128 stands for zero in the data rows.
Some points, each followed by its number:
[123 116 182 154 149 211 131 143 118 107 144  80 132 128 122 150] 0
[127 100 149 151 142 182 113 136 118 100 129 104 135 127 122 135] 1
[124 119 114 145 120  80 103 115 139 130 132 169  91 135 101 116] 2
[117 107  92 113 173  92  71 123 149 136 107 103 121 137  89 138] 3
[100 140 131 133 106 192 161 127  85 100 158  97 136 109 142 126] 4
[125 111 137 162 129 123  99 127 134 128 120 178  95 135 102 119] 5
[ 74 122 112 126 125 194 159 106  82 110 146  91 144 104 149 128] 6
[122 129  91 119 107  37 120  89 126 159 119 170 108 132 108 111] 7
[152 110 162 158 104 124 169 100 126 131 119 185 143 122 168 104] 8
[223  91  69 133 180 106  58 106 129 141 100 108 139 135  82 152] 9
[115 117 150 154 150 216 108 158 126 104 131  99 135 124 115 145] 10
[134 130 102 111 144  80  98 126 149 145 126 128 117 141  99 134] 11
[117 100 111  95 165  71 113  82 125 141 111 112 127 128  95 144] 12
[ 67 102 107 101 132 176 181  84  61  93 138  73 181 102 148 138] 13
[200 255 151 135  55 162 138 238 178 148 136 161 144 140 199  83] 14
[173 179 161 133  96 168 152 219 184 132 122 138 160 158 195 114] 15
[127 121 125 140 130  85 125 107 132 141 117 174  95 133 102 127] 16
[ 74 114  87 114 161  75 125  79  90 139 101 125 134 118  90 166] 17
[188 197 163 123  84 166 163 210 165 146 134 143 149 139 187 110] 18
[131 120 106 122 117  67 103 107 131 141 141 154  87 129 102 122] 19
[ 88 121 112 109 228 181 160 106  74  94 147  72 153 101 132 133] 20
[177 143 195 119 114 101 200 130 145 140 126 164 147 128 171 124] 21
Which three points above are nearest to each new point by angle? Their numbers follow each, nearest first.
[ 91 103 114 102 126 155 170  85  80  99 140  67 174  95 145 131] -> 13 6 20
[ 85 103 123  93 135 176 177  86  72  91 143  60 177  97 144 133] -> 13 6 20
[122 101 146 162 146 128 106 138 133 134 121 145 100 136 100 138] -> 5 2 16
[ 87 111 110 114 133 172 173  99  68  91 138  66 173  90 139 140] -> 13 6 4
[131 115 159 144 150 181 138 146 125 107 141 100 129 125 129 140] -> 0 10 1
[108  99 107 114 157  65 104  91 112 129 117 113 119 123  87 147] -> 12 17 3
[ 71 115 116  84 123 166 187  63  62 100 157  42 178  87 149 141] -> 13 6 4
[ 80 110 116  98 124 175 173  93  77  92 146  74 165 106 151 135] -> 13 6 4
[157 118 164 158  95 122 168 108 135 124 117 177 140 122 158 112] -> 8 21 18
[ 83 108 110 103 134 175 169  84  64 101 137  57 170  93 140 127] -> 13 6 20
[102  90  73 119 179 116  57 100 127 131 105 109 124 139  89 147] -> 3 12 17
[125 101  96 119 158  94  68 118 146 141 108 133 117 142  91 136] -> 3 11 12
[ 81 122  84 116 169  92 122  91 112 131 112 117 139 114 102 152] -> 17 12 3
[141 132 156 157 114 115 168 104 129 136 121 181 133 119 151 107] -> 8 21 16
[158 128 125 125 143  72  90 128 162 160 128 148 107 149 116 132] -> 11 19 2
[154 116 109 130 142  90  83 127 156 146 102 154 120 137 105 137] -> 11 9 3
[109 109 123 113 173  77 106  97 123 134 121 124 102 133  79 169] -> 12 17 3
[138 107 141 188  93 112 155  93 121 129  97 217 112 116 148  98] -> 8 5 16
[ 52 111 108  94 132 175 197  65  42 100 151  53 173  84 137 145] -> 13 6 20
[156 122 122 117 132  66  88 122 162 150 120 142 116 151 110 122] -> 11 19 2
[143 122 159 165  15 115 177  96 120 131 110 205 118 123 146 105] -> 8 21 16
[144 118 191 155 144 202 130 157 127 106 132 101 131 132 140 141] -> 0 10 1
[159 132 135 113 128  60  93 141 163 148 133 133 110 151 110 138] -> 11 19 2
[ 80 118  85 101 185  90 140  71  92 135 111  97 152 111 100 166] -> 17 12 20
[ 77 115  86 103 167  79 130  62 114 126 106 130 135 117  91 164] -> 17 12 3
[111 100  88 121 151  87  62 104 141 135 109 108 121 144  91 137] -> 3 11 12
[118 103  85 124 145  93  72  98 129 141 102 120 125 134  95 132] -> 3 12 11
[160 120 126 121 149  81  77 135 159 156 109 139 115 146 108 131] -> 11 3 9
[ 54 126  72  98 171  77 152  67  77 127  98 136 148 107  95 175] -> 17 12 13
[ 77 108 102  87 123 184 182  80  62  87 138  60 165  94 150 132] -> 13 6 4
[156 125 112 132 137  55  92 124 166 157 115 159 111 149  98 125] -> 11 2 19
[166 149 179 134 111 115 200 130 128 136 135 176 130 134 162 125] -> 21 8 18
